Each path is a new rotation, seen through one point. The rows after it are directions, each followed by how far the rotation turns it, in degrees per step (0 if it stays put).
Each turn is a multiple of 5 degrees from 10 to 175, or 0.
Each row of a path follows its step; steps can be skipped.

step 0: -11 34 -31 11 -15 -32 -13 -2 -8 -17 -15 -20 22 -5 5 -8 8 1 10 -1 5 14 -6 6 -23 7 9 7 -13 -17 16 11 3 -11
step 1: -2 1 6 -21 -20 18 19 42 -4 -4 -7 -14 20 2 -8 15 -9 17 2 19 1 7 7 11 -12 -4 -9 32 18 -7 -3 -16 15 -7
step 2: -8 -5 1 -8 4 19 3 -4 12 -9 -19 7 39 -24 23 12 41 -22 -5 11 -1 -7 -4 18 -2 -2 0 -8 10 0 -2 9 -24 12
step 3: -10 -2 -20 -26 -2 11 -18 -21 -19 -12 1 -25 13 22 7 0 4 -26 8 12 5 -2 -18 -13 -7 30 6 8 -8 -2 16 -7 27 -2
step 6: -9 25 24 -17 -17 16 15 -1 -9 1 6 -3 2 2 26 18 -8 -13 -30 11 17 -8 -3 -15 -3 27 4 35 -9 0 0 -13 7 -3
step 7: -10 16 4 30 -7 -8 12 6 -8 -15 8 -29 23 -8 27 -17 17 -23 8 12 13 -15 -3 7 8 -15 9 -13 10 -16 -7 8 -8 -23
step 8: -8 1 -25 -8 -10 5 -22 26 5 0 23 -22 20 4 -4 0 8 2 25 -19 8 19 -9 3 -14 16 -10 36 4 -5 21 -4 -7 -10
step 9: 1 33 -7 -8 -12 11 18 11 -22 12 -20 1 27 -29 -14 18 10 -3 -28 10 -2 -2 -19 9 -13 -11 -7 18 2 -3 -5 1 -1 17
step 10: -16 -12 -11 -3 -2 3 3 -4 19 -41 -30 -25 33 2 7 5 14 -1 0 23 0 -1 10 6 -12 11 20 -11 -10 -19 -3 -4 11 -3
Speeds:
4 -4 3 -1 -4 -5 7 6 0 7 -9 5 -9 1 8 4 6 -4 -2 -13 0 -4 -8 9 1 5 -2 5 -4 -8 -1 5 -3 1
155
-6 0 -8 -4 3 -2 -2 -5 12 -2 -7 -7 -3 -6 3 -1 -8 -5 -1 -5 5 2 3 -1 8 -8 2 3 7 -7 9 7 4 5
145
-4 -6 6 -5 -6 -5 -7 5 -5 -1 1 6 3 -8 1 -2 7 10 -3 -2 0 8 0 -11 0 -7 1 5 1 -6 -7 7 8 6
90
-2 -9 1 -2 2 1 2 -4 -5 13 1 -9 4 1 -1 6 -1 8 -5 -2 -4 1 6 1 5 3 6 9 -3 6 7 4 4 -12
145
9 1 3 -3 3 -6 8 4 2 -3 0 -9 10 -1 -4 4 1 6 8 -2 8 -3 -5 4 -11 -5 3 3 0 5 4 8 -1 8
45

step 1: 2 8 -22 17 25 -1 -21 -26 14 -1 4 2 -38 38 16 3 -1 19 12 -10 -3 20 -21 -10 -7 14 -2 6 9 1 5 -2 16 4
step 3: -15 -3 -23 -29 -10 -2 21 6 -16 -36 17 -11 9 -15 -32 -2 17 9 -12 -3 2 18 -24 -2 0 -12 -10 2 13 -3 -11 6 -21 -15
step 4: 10 16 7 -19 -9 -7 26 -25 7 6 11 -11 -29 12 -2 25 -1 10 16 -25 6 -4 5 -2 10 1 10 32 21 -6 -24 1 0 -26
step 5: 10 13 15 10 -5 5 -32 -5 -7 12 1 3 -32 14 -10 12 -29 -18 16 -6 -11 17 2 -1 -2 -14 22 -29 23 8 9 15 -6 -19
step 6: 7 -3 -6 -22 9 17 -52 9 -5 -5 18 -4 -5 7 -6 -5 15 -7 -30 22 7 12 -12 1 -3 -12 -14 2 -13 10 -9 28 6 -19
step 7: 24 16 -4 -15 25 10 10 -5 -2 5 15 -3 4 -21 -25 -6 14 31 14 7 13 -12 -30 -2 22 6 8 13 -22 -9 8 -1 7 -27
step 8: 16 -2 3 34 -18 2 9 -3 -20 -3 -9 -18 -8 -16 -24 -2 -19 2 -4 -25 13 -25 2 -16 12 -35 23 10 6 -4 -5 -5 -8 -17
step 9: 4 -16 6 -10 -9 31 -4 14 -11 12 -17 -17 -30 -5 -1 21 -25 -3 -23 -14 -8 22 15 -3 -6 -7 -16 3 -9 -28 -3 26 -9 2
step 10: 18 17 18 -35 -1 18 -14 21 7 32 -3 3 13 -1 -6 23 -10 -18 10 23 4 -14 -10 7 -12 1 -12 14 1 -10 13 -2 30 -5
Speeds:
-6 7 -1 4 6 -2 -4 3 -2 -1 -2 2 0 -7 -7 2 16 -3 2 -6 1 -6 -1 -3 2 1 -6 5 -6 5 7 -2 -13 -2
80
1 -7 1 3 5 7 4 0 -8 16 -8 6 -1 2 -3 -3 4 -4 -2 8 -3 0 -2 1 1 -10 1 6 -4 -8 -2 -8 -2 6
25
-1 2 -6 -3 -3 8 4 2 0 2 11 5 -3 -12 2 -13 6 8 -7 0 6 -7 -3 -2 4 0 3 -7 6 1 -2 -4 1 4
80
-12 5 13 -9 -12 3 1 1 7 2 -1 5 -6 -3 -3 9 1 -7 1 2 1 2 3 4 1 -1 0 2 9 -5 -2 -2 -4 3
65
0 -4 -4 -12 -6 -7 -3 5 -7 5 -3 -12 -2 3 6 1 3 7 5 -5 -2 -3 9 -8 4 -4 6 -3 1 -3 3 -6 -6 2
80

step 0: 9 -18 22 11 -1 17 -37 -7 -5 19 17 13 -10 6 6 -8 7 -9 -11 -15 34 2 4 13 10 6 14 1 -21 23 -4 7 26 14
step 1: 34 -12 7 -1 -2 6 -33 1 -21 1 20 0 -3 24 1 -22 -2 -3 -6 -27 14 -8 -12 -1 -10 -1 4 26 -26 17 -8 15 -4 13
step 2: 21 -12 10 0 4 7 -24 18 9 6 1 -4 -5 11 -11 6 -8 -24 -7 -24 33 -32 -7 2 -2 -11 2 1 -13 30 -15 29 12 7
step 3: 15 -27 0 4 10 -9 -8 17 -13 23 20 15 0 17 -11 -3 13 -3 7 -9 15 -33 -25 15 -5 -2 1 23 5 30 -10 18 0 19
step 4: 17 -22 -3 -1 -9 -7 -9 18 12 -8 27 -8 -7 -9 13 -1 1 -9 8 4 33 -27 -32 10 10 -21 -12 10 -4 18 -22 19 -13 13
step 5: -1 -2 -3 15 -17 3 -8 12 18 1 7 31 -21 -1 1 0 15 17 1 -9 23 -14 -34 15 8 -11 -2 5 8 38 -10 17 -4 23
step 7: 9 11 -13 10 -27 -11 -11 15 10 16 18 15 -30 -18 9 7 8 -9 -21 -11 26 12 -7 4 -3 -15 -6 10 -21 32 -10 -3 8 17
step 8: 24 7 -32 13 -1 -18 -4 4 0 23 1 11 -19 15 12 -8 5 -9 -18 -13 13 14 -21 -15 -9 6 5 -1 -21 25 -5 20 -16 30
step 9: 7 -5 -15 10 0 -7 -1 3 -12 40 8 -13 -28 -8 22 14 -1 -17 -13 0 34 -5 8 -4 8 -4 11 -6 -23 31 -2 20 -9 11
Speeds:
-2 -2 -7 2 3 -7 2 0 0 -7 9 3 11 -3 -11 5 -2 9 -1 2 -2 -4 -3 6 11 -9 1 -3 3 3 -1 7 -3 -6
45
3 0 -8 -2 1 -3 1 -2 -10 -1 0 6 5 12 -1 -11 4 7 2 -1 -11 2 -7 -1 -5 4 -2 8 2 -1 4 1 -8 7
155
2 -1 9 3 5 -2 7 -2 -12 4 11 -5 -3 -5 1 6 1 7 7 2 3 1 -1 0 -5 5 8 5 -7 0 -4 -6 -9 -5
130
-5 3 2 -1 2 -8 -2 0 -6 9 3 -1 8 -10 -2 -10 11 -7 2 6 1 0 3 10 -2 -2 -7 2 -4 -3 1 0 9 4
110
7 12 1 -4 -2 3 -4 0 9 1 6 -5 -1 -5 2 -8 6 8 -2 -2 -5 1 -3 -4 -8 -3 3 -1 1 -5 -12 10 0 -6
115
0 4 -2 -3 -2 -8 10 2 1 -7 -6 11 4 2 9 2 4 7 -1 -1 12 2 6 2 2 2 -2 2 2 -4 -14 -6 2 3
40
-3 2 -6 3 4 2 3 -6 -2 -14 10 3 -7 0 -1 -5 8 -2 -8 2 1 10 1 -6 -2 5 0 -5 -7 7 3 -3 9 -2
45
-6 -5 -2 5 -1 8 -2 -9 -3 -1 0 -3 -5 -1 15 -6 6 7 6 9 6 -4 -4 2 9 -1 0 -3 8 -4 4 5 0 0
65

step 0: -17 -21 1 -13 -17 2 -6 0 -2 -10 -5 -37 -3 10 4 -6 18 28 -6 -8 -9 15 16 -19 -24 -16 21 -7 -9 0 8 2 20 9
step 1: 13 17 5 -21 -15 -9 0 -2 23 13 -11 -10 -19 -7 3 -1 -20 22 -15 22 -6 30 6 -23 6 8 -26 -7 -7 11 -9 -10 11 7
step 2: -5 0 -18 -10 8 -5 3 9 -12 23 -2 7 -29 10 -9 -11 13 30 14 -21 -12 13 30 20 8 10 6 7 -9 20 -7 -12 14 -5
step 3: -25 8 -24 -10 -15 8 -4 14 -7 22 -5 -7 -6 -26 -8 13 17 -4 13 21 11 13 -1 -1 1 -10 0 -25 -20 -11 -19 -16 8 20
step 6: -12 6 3 -5 -14 -12 3 -22 43 15 1 1 -7 -4 -7 -15 -5 -1 -7 10 -13 9 -5 -12 15 -39 -20 -4 8 6 1 -21 5 15
step 7: -4 5 -14 -3 14 -4 -16 14 15 5 -2 -6 -14 -4 -2 -23 0 -8 -11 -24 -9 20 9 36 9 -5 -10 26 -8 -1 1 -16 26 -25
step 8: -5 22 -33 10 7 32 -8 3 7 17 4 14 0 -31 17 -13 4 7 16 14 3 -7 -16 16 1 -23 -6 -11 5 0 -18 -7 7 5
step 9: -32 -8 -13 -8 23 -12 2 -17 19 1 6 -10 14 4 22 14 -4 -12 12 2 21 -27 16 22 8 -19 -11 19 -13 -1 0 -12 -2 -1
step 10: -10 6 -24 0 7 10 -16 -14 12 -20 -9 -8 13 -16 19 0 12 1 -20 -4 1 -10 -7 -14 -34 -6 2 -1 -1 -16 10 8 30 -28
Speeds:
-7 -3 -4 -5 -3 -11 0 0 -12 -1 3 0 2 -8 -8 -4 4 8 -4 -3 -2 2 -2 -4 13 4 -8 -1 4 -5 -4 2 1 5
25
-1 0 -5 -3 4 -6 1 -2 2 -2 5 0 3 16 2 -2 1 -7 3 -13 0 1 2 -4 5 4 -6 5 -9 10 -7 2 -5 -4
145
1 8 -3 4 -3 0 3 14 -1 7 -10 3 -4 4 -3 1 2 -1 0 -3 5 0 -8 16 8 3 0 -2 1 6 -5 -4 2 3
70
3 4 -4 -4 8 2 3 -3 -6 4 9 1 -3 -9 -1 -4 -2 -4 7 8 6 1 10 6 5 4 7 -2 -6 -3 -13 -1 -2 -7
65
-7 2 4 -4 -1 -11 -1 4 10 -11 -5 -11 1 -4 -8 -1 -4 -8 -2 0 11 5 0 -2 -2 0 5 -3 1 -3 -4 -5 0 -3
120

step 0: 0 28 -1 -2 -17 11 -12 -24 -8 -9 11 1 -3 -12 -15 -13 -1 1 13 1 -9 8 3 13 32 -3 27 -15 2 -21 9 7 -10 0
step 1: 15 7 4 -11 -20 -1 5 -3 8 11 -6 -4 -1 -6 -22 -23 -23 1 -2 -8 -26 -12 10 -11 -18 12 24 -26 -7 -12 6 -17 -4 3
step 2: 7 -3 9 23 14 1 7 9 25 12 -4 11 0 -27 0 -13 1 -14 -7 -2 -15 -22 0 -26 -20 13 7 11 3 20 5 -16 9 8
step 4: -4 6 9 -9 21 -9 -22 -11 -10 -2 2 5 -14 -6 20 13 -7 2 -18 8 27 7 -20 8 5 -30 -22 -3 5 -5 -13 11 -11 1
step 6: -6 5 -7 -9 -24 0 1 -11 3 -15 -3 -13 -2 20 -19 -12 -9 7 -7 -5 -33 -25 3 -6 25 -7 13 -16 1 16 -2 -3 18 -12
step 7: -30 -12 -8 18 -5 2 25 6 11 -2 -5 -6 0 -11 2 0 -16 -2 6 -1 -29 0 3 -9 7 15 23 -15 5 19 16 -14 2 22
step 8: -6 -23 -8 6 26 -7 15 36 -5 10 -7 -7 6 1 10 -4 -14 12 -22 13 -1 8 -10 -6 -25 21 0 3 -4 -1 5 -13 1 11
step 9: 2 -10 -9 13 25 5 -7 18 -14 0 16 14 10 -11 23 -2 12 -1 -3 14 16 -1 -22 -11 9 -4 -25 25 -13 -16 -9 7 3 0
step 10: 0 -9 -3 -11 -25 3 -10 -3 -1 -13 21 6 6 24 -1 1 3 -18 9 2 22 16 -5 4 10 -19 -25 -4 -9 -29 -12 12 0 -9
Speeds:
6 3 -5 -2 11 2 -2 5 3 3 -2 -6 -3 6 1 5 -1 -15 4 7 0 2 -1 6 4 5 2 -9 7 5 5 7 5 5
85
4 -2 5 5 -2 -7 0 -4 -2 4 0 2 2 7 4 1 -11 3 5 1 -7 -1 0 10 8 -3 16 3 1 2 5 1 -1 -11
60
7 -5 -2 -1 8 -2 -4 1 -2 -4 -3 1 0 0 -8 -10 12 0 -7 -2 -1 -5 -1 2 -3 5 4 13 -2 4 5 6 10 -8
110
-1 -3 2 -5 -11 -3 9 7 1 -2 -7 -5 0 12 -6 -5 -1 -2 2 2 3 6 1 6 -11 5 -3 1 5 -11 4 2 -2 -3
155
-2 -8 0 -3 -1 -2 0 4 12 -5 1 5 3 -6 -6 8 -4 -6 5 -7 -4 -11 5 0 -1 1 1 -4 1 -5 -11 7 6 -7
80
2 13 12 5 2 3 -4 0 4 6 -8 -4 -5 -10 -5 -4 2 -5 -6 -1 -5 0 3 2 -4 -5 2 -2 6 -4 -3 2 -8 -7
20
-6 4 -4 8 8 -17 1 9 6 9 -3 4 -3 5 0 0 3 -1 3 -5 1 -5 -3 0 1 4 -2 2 -7 -2 0 -7 -6 2
65

step 1: -18 0 -2 -5 17 6 15 -12 20 -5 20 23 0 -23 -6 25 -26 13 15 30 -36 -11 -14 4 8 15 -9 17 10 9 -1 -7 18 9
step 2: 45 -6 14 6 10 16 14 8 -3 -14 3 42 -10 -34 3 25 -1 9 -1 -5 -16 -24 -11 -3 12 -11 10 -5 -5 -18 1 1 1 -3
step 3: 2 -23 26 -36 3 -7 10 14 5 -15 15 46 -4 4 2 -7 -8 23 -2 29 3 -13 -9 15 8 7 -5 -2 -1 19 -10 9 -20 -5
step 4: 4 -32 11 15 2 -6 27 4 7 2 26 23 19 -28 4 -15 27 25 5 12 -21 -2 5 -2 -16 13 17 0 8 -17 -10 -20 -1 -15
step 5: -18 -28 9 -9 13 7 -4 16 -16 3 23 20 18 -19 -21 26 -10 -1 -7 31 -33 -18 7 -13 -15 -2 2 -8 -4 8 9 20 12 3
step 6: -3 2 20 19 -8 6 24 1 -20 -33 -15 33 4 -24 -8 -3 -13 3 13 14 -34 -10 -6 3 -10 -9 -5 -13 -15 -23 -6 0 -25 -1
step 7: 0 -31 -10 -14 -5 27 10 14 -18 0 -13 34 3 0 2 -13 -13 24 27 18 -13 -29 1 4 -3 0 11 14 15 27 11 -6 -13 -2
step 8: -9 -17 -13 10 -12 -8 25 28 1 -12 8 17 -19 -24 -33 8 22 37 -6 2 -23 -4 1 -4 2 8 17 21 -9 1 -13 -6 -13 5
step 9: -15 6 -6 -20 25 18 9 7 -13 -6 5 12 6 -42 3 24 -5 15 8 41 -16 0 -24 -8 -3 20 -3 18 16 0 -5 2 -2 8
Speeds:
0 -8 7 -3 5 -10 -1 -2 6 0 9 1 6 -4 10 2 9 -5 4 2 6 -1 1 1 1 -3 4 -17 -2 0 -1 4 -1 2
45
2 0 -1 6 1 9 3 -10 3 1 -7 1 -1 -9 11 -5 3 -3 2 4 -1 4 -5 -2 -8 5 1 -3 15 2 2 -6 2 -4
140

step 0: 1 10 8 -12 -20 8 35 7 -3 -6 16 0 -9 14 -1 -36 4 45 7 35 5 11 6 3 -23 4 -1 7 13 -19 -11 4 4 5
step 1: 14 -19 -6 10 10 17 25 13 10 20 24 -14 -23 -23 8 -34 -1 -5 25 -2 19 12 -16 0 -13 26 14 20 6 -10 11 -6 -5 15
step 2: -1 -5 13 0 -19 5 27 7 2 -16 -2 7 -16 4 -9 -18 14 -20 20 2 7 4 15 -16 -43 30 -9 -20 5 1 -21 -28 -2 19
step 3: 2 -5 -19 5 -40 -13 1 18 -5 12 15 -1 -3 -31 2 -23 9 4 22 30 6 2 -3 -4 -18 3 -8 22 10 -20 -25 -19 19 -12
step 4: 0 -2 -9 -5 -11 5 19 -16 -6 22 27 -29 11 -3 8 -16 27 -8 23 -11 14 17 24 -16 -17 33 -2 10 10 18 9 -10 17 -12
step 5: 7 -20 -17 -12 -20 -16 12 22 -8 -7 -15 -22 -5 -5 -2 -11 3 -11 9 10 30 -5 7 -11 -22 11 12 -3 -32 24 -11 -36 -9 -20
step 6: 7 -14 -12 -27 -9 -35 8 6 -31 -4 7 -14 -4 -9 -5 -20 10 12 -6 19 -14 20 10 17 -36 7 -13 4 13 7 7 -5 25 -18
step 8: 34 -22 8 -6 7 9 23 6 -10 4 -3 -14 -17 4 -11 -41 -14 4 4 5 4 10 -2 15 -40 14 18 -19 -6 11 1 -4 -23 -11
step 9: -7 5 8 -13 -12 -23 22 16 -8 -16 0 -4 -46 -2 -6 -18 4 9 25 25 -1 12 8 17 -26 2 10 16 12 -12 -3 -9 3 31
Speeds:
7 1 3 -8 3 9 8 -7 -2 -5 3 3 7 6 -3 -2 2 1 0 -2 -9 6 11 0 -1 2 -9 -11 8 4 -2 2 4 -1
170
-3 6 3 2 7 0 10 -4 2 7 2 2 4 0 -4 1 -3 2 -1 8 0 1 -2 1 9 8 0 16 4 0 0 3 12 -7
115
5 -5 -5 -1 -2 6 1 7 -6 3 1 10 7 -11 0 -4 -7 9 0 1 -5 -7 -6 5 3 -1 4 -2 5 3 -2 -5 -7 -10
145
8 3 3 -3 -4 0 -8 -6 -6 0 3 9 0 3 -1 -5 6 -11 11 -3 -5 -9 1 -7 3 2 6 10 1 -1 -8 -1 0 1
45
9 -8 10 1 -10 -6 1 3 2 -3 5 0 3 7 -3 0 -10 1 -1 -1 8 5 -6 -5 0 -8 0 -1 0 -1 -9 8 3 -8
135

step 0: 37 0 29 8 -12 -4 5 -24 -16 2 -4 2 -17 2 -20 -6 -10 -16 -5 13 -14 -2 5 17 -18 -8 -21 -3 -11 -13 14 -10 14 38
step 1: 18 -3 24 25 -15 -15 3 2 -1 17 -26 -2 -7 6 -19 -10 -5 -30 9 32 -11 -17 16 0 -13 -15 -16 18 13 -7 22 8 10 -4
step 2: 12 -2 17 11 -12 -23 37 24 10 -1 -7 15 7 27 5 -4 4 -5 0 36 13 3 6 -19 -22 -11 5 13 15 -1 14 10 19 -1
step 3: 24 3 18 11 -28 13 28 10 15 -7 17 2 -7 16 29 8 17 3 -3 7 23 5 15 -16 -20 2 -15 1 -10 -8 3 10 21 29
step 4: 12 12 22 17 -32 15 -17 -6 26 -1 1 -7 -22 3 10 3 15 -24 2 18 33 7 6 21 -3 3 -19 -6 -1 -1 2 22 -1 23
step 5: -2 27 21 2 -21 -4 0 3 11 -9 -14 17 -29 25 -26 -1 -6 -20 -7 25 8 19 -14 33 -9 -15 2 -1 6 1 3 1 -3 22
step 7: 26 -26 2 17 -6 -14 15 -17 -14 0 1 -3 -8 0 -9 -20 22 -31 2 27 8 -1 13 -7 -5 -14 -24 21 9 -14 16 6 21 15
step 9: 1 13 21 11 -35 11 42 23 12 3 -24 2 -13 19 28 10 -1 -5 7 10 5 6 14 5 -17 1 -19 3 -7 6 12 11 1 6
step 10: -6 4 13 -2 -32 -6 22 1 26 -16 -8 12 -13 6 6 2 32 -19 5 11 34 -5 10 28 -7 22 -3 -1 -1 -7 8 7 16 20
Speeds:
-4 3 -3 -7 2 -4 8 3 13 -2 -2 6 -2 -5 0 -7 11 2 -2 -8 -5 -3 -4 -6 1 -7 2 -2 1 5 7 -2 11 2
95
-2 -2 3 -11 7 -9 2 -1 -2 2 3 -3 0 1 -3 -1 -2 -3 -4 10 13 6 -8 -1 1 3 14 -2 3 4 8 2 -3 3
125
4 6 0 3 -2 -4 5 -1 1 8 -2 4 1 6 10 3 9 -2 0 -4 4 -1 -1 2 11 -2 3 -11 -9 2 -4 3 -12 6
65
2 5 4 -10 -2 11 3 5 7 -3 11 1 1 2 6 -2 -1 5 3 3 2 1 2 13 8 7 -3 3 3 6 -1 8 4 -4
60
4 8 -4 1 -5 6 -10 0 6 1 10 5 -9 6 -4 3 1 -3 -4 -1 7 0 -6 -14 4 -5 4 6 3 -2 -7 1 0 -3
40
-11 2 1 0 -3 3 0 -3 8 1 -7 -6 1 -4 2 6 2 2 -8 -4 6 8 5 0 -10 6 3 2 0 6 -13 5 2 8
60
4 -3 0 -12 -4 5 2 -8 -6 8 -3 -10 -8 1 5 6 3 -4 1 -9 3 -12 0 -1 0 5 1 3 2 -7 4 -1 7 3
115
-4 -3 1 -5 -1 0 -10 -3 5 -2 2 2 -8 3 -3 8 10 2 0 7 -12 2 -8 7 0 7 -4 -3 2 -2 1 -10 -6 7
60
